One vector is turned by the same rotation once a step. Each row is the vector after some number of steps, and that number follows the row.
The counts run from 0 to 488.
[  2  16  -9 -13   4  20   8   7   5 -12   3 -30   4  19  24  17   4  -5
 -14 -20 -19  13  22  -4  -3 -24 -14 -14  23  13 -26 -24 -43 -20 -21  -2
 -39  43  -1 -28  27  -8 -18 -12  -5 -10  -2  12   7 -13   7 -24  33  24
 -20   9 -12  15   4 -15 -22  33   5   6  -3 -17   4   0   3  19  38  15
  15]	457
[  4  20  -4  -7  29  24  24   0   2 -24   5 -13   0   5  11  -7   7   4
  -4 -21 -22   8  19 -32   3 -18 -15  -7  24  -6 -35 -21 -50 -22  -7 -10
 -28  34   8 -10  22  -5  11  -7  10 -19  -4   8  13 -15  -4 -25  35  16
 -15  -3 -26  19  18  -3 -37  31  11  -3 -14   2  13  -3  -5  12  40  -6
  14]	360
[ -2   5  -5   3  13  18  16   8  -5 -17  18 -17  -7   3   5  -1   2  12
  -3 -19  -4   5  23 -27  11 -17  -7  -5  34   2 -32 -25 -48 -16   1  -7
 -27  40  -9  -1  26  -6   6 -12  -1 -20 -13  24  17 -16  -1  -2  37  19
 -14  -3 -37  10   9   2 -34  16   5  -6 -11   3  13  -1  11  23  45   8
   7]	355
[ 10  11 -15  -6  -3  14  13  -2 -21   7   6 -30  -3  -6   3  -2 -12   7
   5 -13  -5   2  51   0 -18 -31 -37  16  18   6 -16  -4 -53  -5   0   1
 -41  16  -7  -1  35  -6 -12 -41  -4 -10   4  19   7  -5  12   9  16   9
   3  24 -18   5 -16   6 -16  10  18   8 -10   2   7  -8  17  15  48  11
  -3]	66
[ -1  -4   3 -19 -11   5  -2 -32   7  14  21 -28 -17  -5  12 -24   9   5
 -27  -4 -30  23  21   0  -4 -16 -12 -33   8  16 -19 -17 -39 -10 -25   9
 -18  22 -10  -6  17  -9  -9  -9  -8   0 -16  15  -6 -43  18  -9  25  17
 -15  20 -10  22 -26  -5 -27   8   8  -6  19 -26 -10  15  18   4  28  12
  12]	220
[  5  24 -20 -10  19  14  18  -1  11 -17  -4  -8  -8  13  -5  -4  14 -11
  -1  -9 -25  10  22 -17   1 -29  -4  10   1  16  -9  -8 -45 -21  11 -15
 -34   8  17   4  33 -17  -7 -34   3 -26   4   9  30 -12  33   8  23   6
  -9  11 -14   7   5  -3 -22   9  27  -4  10   7 -27   7  13  21  51  14
  14]	381
[ -3   9 -15  -4  23  19  14 -21  15   3   7 -34 -37   4  12  -9  20  15
   1 -12 -30  11  19 -19   0 -38 -26  -9  -5   3   2  -5 -45  -4   1  26
  -9  -2  -5 -13  25 -13   7 -19   5  -1  -8  16  14 -20  28  24  26  10
 -12  23 -12  14  -2  11 -25   3  31   0  -8 -13 -18  30  30  19  35  -6
   7]	296
[ 15  12  -8 -17   1  28  11 -14 -23   6  -8 -26   3  -8   5 -13  -3   0
 -18   2 -11  33  40 -16  -1 -28 -15   3  27 -12 -20 -10 -58 -23   5   4
 -23  14  -1   0  21   0 -13 -23   9 -20 -26  13  15 -37  16  14  -3   2
 -16   0 -23   9 -22   0 -34   8  10   4  12   9  -4  -8   8  16  34   4
 -12]	43
[ 17  32 -18 -12  16  11  15 -18 -13  -7 -15 -20   1  -8  16  -3   2 -18
  -7 -17 -30   8  49 -13  -2 -16 -38  23   5 -11  -4  10 -45 -19 -11  -5
 -38   5  15  -5  38  -9  -2 -29  21  -8  -1  12  18 -23  18   0  16   8
  -1  14  -9  15 -20   9 -20   5  18  13   8  -2 -11   7   7   2  31   9
  -5]	56
[  5  17   3 -10   9  18  24 -13 -14   2  19 -25  -8   6   5  -2  17 -10
 -19 -15  -5  13  23  -5   6 -43  18   7  24  12  -1 -12 -51 -14  -2   4
 -24  24  -7  -9  31 -13   3 -17  13  -8 -14  22  25 -20  10  24  22  15
 -11  16 -10  25 -11  12 -37   6  14 -16  10  -3  -5   4  16  15  43  11
  11]	30
[ 13  31 -25   4   9  16   1   5  -7  -9 -23 -31  13   9  12  -6   1   7
   3  -2 -23  18  43  -4 -19 -18 -28  15  29   5 -34   4 -55 -18  -9 -11
 -30  29  -7   4  25   1 -28 -23   1 -27   7  15  18 -18  25  -3  15   9
  -9   9  -7   1  -1 -12 -14  14   9   2  -5   5  13  -4   9  17  45   2
   4]	80
[  4 -15   0 -14   2  23  12 -12  -6 -13  11 -26  -8 -18   2   4  -1  -5
  -8 -11 -30   6  24 -10  -5 -18 -51 -21   4 -15 -23  -9 -50  -6  -9   5
 -46  13  22 -11  20 -20 -17 -24  -8  -9 -22   0 -10 -34   5  -8  34  -4
 -18  12 -28  11  -8  -3 -15  28  11  14  13  -9 -24 -13   5   3  27   1
 -22]	246
[  8   2   7  -9  14  18  24 -13  -1  -8  -7 -28  -7  -6  18  -2  26  -9
 -19 -11 -26  16   4 -19  -4 -36  -8 -10   3 -18  -6 -22 -54 -18  10  16
 -29  14   7 -14  17 -14  -7 -19   9 -20 -24  -6  18 -31  24   8  23   8
 -28   6 -12   5  12  -8 -15  28  26  -7   7   8 -20  -8   7  19  48 -19
 -10]	18
[  0  36 -25  -4  16  12   5  -2  -9  -5  -7 -24  -2   9  15  -5  -3  20
   5 -12 -18  11  38 -17 -16 -18 -23   9  30  11 -24   3 -47 -14 -25  -9
 -19  25  -8  -4  34  -6   2 -18   4 -18  11  16  14 -18  13 -12  17  19
   2  19 -22  23 -12  -8 -30   6   9   2 -22  -9  28  17   8  12  45   3
  21]	81
[ -3   9   0  -6  17   5  18   3   6  -5  13 -27 -15   1   6  -1  17   5
  -4 -27 -16  -1  29 -33  21 -22 -13   9   6  -4  -4 -20 -44  -4  11   8
 -29  30  -1  -3  45 -12  16 -12  -4 -15 -18  20  26   2   9   4  42  26
  -3  17 -30  15   4  17 -32  20  15  -7 -14   2  -3  10   8  13  40   4
  15]	356
[ 17   7   2   0  19  21  19   4  -2 -10  11 -30  -2   8  12  -3  10   1
  -8 -11 -34   2  30 -12 -11 -25 -25  10  -7 -26  -8 -22 -51  -2 -11   3
 -38  23  28 -22  34  -7   3  -3  -4 -13 -21  18   7 -13   3   3  50   9
 -16  26 -18  12  -1   6 -23  30  26   0   6 -10   5  -7  20  10  25  -5
  -5]	254
[  0   0   0  -4   2   5  -5 -26   6  13  -1 -22 -14 -14   7 -15  23  -2
  -9  -6 -32  32  21 -21 -14 -24 -25  -1   0  14 -10   4 -44 -12  -2  -3
 -22   7  -5   3  31 -10 -21 -36  -3 -16 -13   1   8 -22  38   0  33  12
 -21  18  -9  27   4   1 -19  14  20 -17  16  -6 -23  13   5  13  40  20
   2]	1
[ 17  37 -15 -19   4  25  12  -7  -9  -6  -5 -21   6  10   1 -24   1   2
  -8 -10 -22  12  33 -16   0  -8   2  -2  35   5 -24 -24 -51 -20 -13  -9
 -32  37  12   4  24  -5   3   3   4 -29 -14  18  12 -34  -2 -21  22   7
 -15  -2 -28  16 -21   0 -31   5   5  -1  20   3  13  -3   2   0  27   3
   7]	141
[ -6   4 -23 -17  -1  30   5  11  12   3  -5 -24 -26   4   2  -8 -14  27
   4  -4 -19  10  19 -25 -10  -5 -26  -5   3  -5 -23 -12 -41  -2   5   5
 -34   9  -1   1  18   8 -13 -14 -27 -28 -35   9  12 -21  26   2   4   2
 -25  22 -14  -9  -2  -1 -24   7  31  10   2  -9 -26   4  12  26  58   8
   0]	181
[  5   1   1  12  -4   1  20  -5  -3  17  18 -30 -19 -18  13 -24  20  11
  -7 -22 -14   4  33  -7  -2 -32 -24 -20  16   0 -15 -16 -44   1   9  17
 -21  33 -21   4  25 -17   4 -23 -10 -10 -27  26  -9 -18   6   6  36  10
  -9  13 -41  16 -16  -3 -20   6  17 -12  -1  -2  14   0  14   1  30  -4
  -4]	332
[  9  10  10 -16   3  19  36 -13 -14 -10  22 -23  -2  -2  10  -8   9   4
  -9 -13  -3   8  25  -6  -9 -48  -3  -7  20  -8  -1 -25 -52 -15  -5   1
 -36  25   6 -15  27 -18  16 -19  13  -8 -10  16  17 -26   7   9  21  14
  -1  12 -20  20 -14   2 -36  20  21  -4  -4   5  19 -10  11  15  50   1
   9]	35
[ 15  -5  14   0  -1  11  31  -9  -4   4   8 -35  -3 -13   8  -5  15   3
  -5 -20 -20   9  39 -14   2 -46 -17 -10  16 -10   5 -21 -43  -1   1  20
 -32  16   1 -11  29 -23  23 -25   2 -13 -24  25  14 -17  10  15  19  17
  -8  16 -14  27 -24  15 -22   8  31  -1   4   8  -6  -6  16  23  29  -9
   0]	36
[ -3  21 -19 -19  11  22  14 -11   6  -2  -8 -29 -19  16  24  -2  18  -2
 -15 -20 -22  15   7  -7 -12 -17 -14 -20  22  16 -28 -30 -41 -23 -13  16
 -21  35 -18 -11  11  -5 -16  -4  -1 -11   5   2  21 -23  16 -34  25  24
 -14  18 -11   2  17  -6 -15  23  16  -2  -7  -5   9  13   4  20  54   2
  17]	100
[  8  24 -12 -23  -3   4  12 -26   2   0  -7 -22 -10  -8   7 -19  16 -22
 -11  -8 -25  17  35  -2 -33 -22 -13  -2  16  19  -1 -14 -48  -7 -14 -11
 -39  33   6   1  29 -30 -12  -9  16 -27   8  -4  10 -24  22 -22  25   7
  -6  21 -21  11 -20 -12  -7  15  18   3  13   1  -8  13   8  -8  40   7
  21]	117
[  7  29 -10   3  15  23  25 -18   2   5  -1 -31 -18   7  18 -25  19  21
  -5   3 -15  16  17 -12 -10 -28 -12  -6  17  -8 -16 -19 -53  -3   9  11
 -11  19  -9  -4  18  -3  -3   9   2 -17 -21  22  24 -35  18  20  17  15
 -17  14 -22  -3  -9   6 -34   5  19 -18  -1  -3  23   8  27   9  33 -25
  10]	309
[  0   4   0   9  21  21  18  -5  -3   8  -9 -29   5  -3  12 -19  -3  29
  -6  -8 -20  31  33 -38  -7 -27 -12  -3  17 -10 -24 -24 -55 -24  12   6
  -5  19   4  -4  22   0   8 -18   0 -31 -22  12  -1  -9  16 -10  25   8
 -21  -7 -18  13  12  -5 -42  12  26  -2  -1   3   0  -2   1  20  39   5
   1]	369
[ -4  12   0  -9  13  16   9 -15  13 -36   0 -16 -10 -12   7   9  29   6
   2 -16 -29   4   3 -25 -11 -23 -20 -13   9  -7 -18   2 -49  -9 -16  -3
 -39  20  10 -20  25 -19   7 -17   4 -29  -6   0  27 -26  18   8  26  18
  -7  13 -17  12   8 -11 -18  38  18 -12 -20  -1   5  -5   0  15  51 -21
  17]	4
[ 15  -3   4   8 -18   2   7 -16   1   9  11 -32   1 -11  10 -25  14  12
 -14  -1 -27  25  33   0 -15 -29 -17 -21  17   3 -13 -13 -45  -5 -20  10
 -20  32  -3  -7  22 -19   4  -7 -10 -14 -25  26 -18 -32   6  -1  28   9
 -17  11 -17  20 -33 -11 -20  13  16  -5  16 -20  10   5  20  -4  19  -2
  -1]	225
[ -2   7   1 -17   4  12   7  -9  13 -12  -5 -30  -4  -2  10   6  -3  10
  -5  -6 -34   6  38 -29 -13 -11 -19   9   8 -23  -4 -17 -39  -7 -24  -6
 -40  20  13 -24  29 -16  12   2   4 -34  -5   3  20 -19  12 -15  21  24
  -6  28 -15   7 -28  -2 -21  28  24  12  -5  -9  -7  10   6  20  27   2
  22]	468
[ 14  31 -19   9   4  16  16  -6  13  -3 -33 -35   6   9  15  -9  25   6
  -6  -6 -33  18  21 -18 -12 -23  -5 -16  26   1 -13 -27 -51 -12   1  16
 -19  38  -6 -18  11 -18   3   4  -1 -30 -10  11  15 -19  14 -13  25  17
 -17  -3 -18  -7  -4 -21  -6  24  21  -7   5   9   2  10  10   6  41 -23
   9]	110
[  3   3 -17 -26  -1  22   1  -2  -6 -13  -1 -26   7  -7  18   5 -14  -8
 -19 -13  -6  22  27 -11 -16  -7 -28  -8  23  -5 -29 -12 -57 -22  -8 -10
 -44  31   5  -8  22  -2 -25 -20   0 -15 -14  -4   7 -26   7 -19  12   3
 -13   2 -23   7   1 -20 -25  32  11  22   7  -3   2  -3 -10   6  54  12
   2]	451
[ 12  22 -27   0   5  33   9 -16  -6   2   6 -25  -8  -3   2 -19  11  21
  -5   7 -11  19  22  -9 -10 -36  -7 -20  23   8 -23  -9 -67 -16  11  10
  -9  17  -7   5   9  -8 -15 -22  -1 -15  -8  14   5 -44  14  24  27  -5
 -19  -7 -31  -3  -1 -23 -30   3  13  -8  -2   1  12  10  26  12  36 -18
  -7]	308
[  4  24 -39 -12   5  32   9   6  18 -23  15 -13  -7  24   5  -3   0  19
 -10  -4 -17  14   4   4 -15 -23   1 -22  10  22 -31 -15 -44 -13 -16  -6
 -34  12   6 -12  19  -6 -19 -27 -16 -11  -7   8  15 -21  14   2  27   0
 -19   9 -13   9  10 -18 -24  23  16  -2  -2 -16   8   5  22  12  51  10
  11]	192
[ 12  14  -3   2 -10   3  14  -1   7 -12  -1 -29  16 -12  19  -1   9   1
  -9 -26 -32  17  36 -19  -9 -20 -35 -19  16  -8 -20  -5 -35 -10 -23  12
 -27  37  -4 -25  30 -17  13 -21   0 -10 -24  15  -5 -20   0 -23  22  21
 -11  11 -10  37 -19 -17  -6  23  20  13 -11 -17   6  10  -6  -6  36   1
   4]	444
[ -1  15  -5 -18   7   5  -3 -13   6 -17   5 -15 -14  -3  -6   2   3  -5
   7 -23 -18  16  24 -26  13 -23 -21  -7  16  22 -22   1 -32 -15 -11 -14
 -29  15   3   6  36 -19   4 -39   7 -25  14  15  19 -26  21 -12  29  16
  -7   5 -16  28 -11  14 -17  11  14  -3  -6   7 -33  19   8  30  46  27
  19]	372
[ 16  24 -22  -7  -6  30   8  -7  -5   3 -22 -28   8   3   0 -13   1 -17
  -8  -6 -30  13  41 -12   4 -14 -18  -4  27   2 -26 -22 -55 -15   4   0
 -37  25  14  11  14 -14 -14 -11   0 -34 -20  10  -2 -27   6 -17  20  -8
 -20  -6 -25   8 -19 -15 -11   7  11   3  29   8 -22  -8   4  -4  25   4
 -11]	140
[ 13  19  -2   1  10  22   9 -19  14   0  -5 -26   1 -10  13 -13  21  -3
 -16 -10 -46  14  21 -22   6 -12 -22 -11   6 -20 -16  -2 -45  -8  -8  19
 -22  22  19 -20  23 -13   5   4  -2 -11 -50  19   1 -39   5   0  37   0
 -27   7 -17  16 -15 -20 -20  18  14   3  19 -26  -9   8  12 -11  16 -19
 -14]	231
[  8  29 -10  -7  -5  19  18 -13  -9  -3  -5 -26  -9   9  15 -25  11   6
  -2 -13 -25  21  23   1  -2 -28   2 -11  25  18 -31 -18 -31 -12 -19  -2
 -29  26 -12   4  19  -9  -1 -17  -4 -28   0  26  16 -30  21 -10  -2  25
   0  21   0  14 -22   2 -31   1  17 -21  13  -3  15  -5  25  28  46  -4
  13]	401
[ 12   3   3  -5  -5   8  13 -14  -7   2 -10 -32  -4 -14   4  -6  15 -11
  -4 -15 -34  21  40 -23  16 -31 -26  -9  21   0  -9  -9 -44  -6   5  18
 -27  16  -8  -2  22 -17  10 -27  11 -15 -24  26   8 -36  20  17   4  14
 -16   4 -12  18 -31  10 -10   7  16   5  14   2 -34   2  20  20  29   2
 -13]	37
[ -8  19 -13 -25  -5   5   3 -24   8  -6   1 -20 -27 -21   1 -11  11   3
  -9  -6 -11  12  26 -13 -23 -16 -12  -7  25  10   2  -4 -43  -3 -14   5
 -39  28  -4  -6  32 -28  -3 -10   5 -34   2  -6  20 -35  24 -11  14  14
  -1  25 -29   6 -28 -13 -12   9  18   7  -4   7  -5  21   1   0  40   8
  30]	112
[  5  13  -1  11   5   8  15 -10   5 -11  21 -27  -6 -14  11  -9  19  -7
  -7 -34 -25  -4  27 -15   3 -33 -33 -22  14   2 -20 -15 -44  -7   4  22
 -26  30  -7 -11  24 -24   7 -35   3   3 -13  19  -4 -21  -4  -9  46   7
 -12   3 -38  26   4  -7  -8  14   8  -4  -3   0  10   7  13  -5  31 -13
  -5]	337
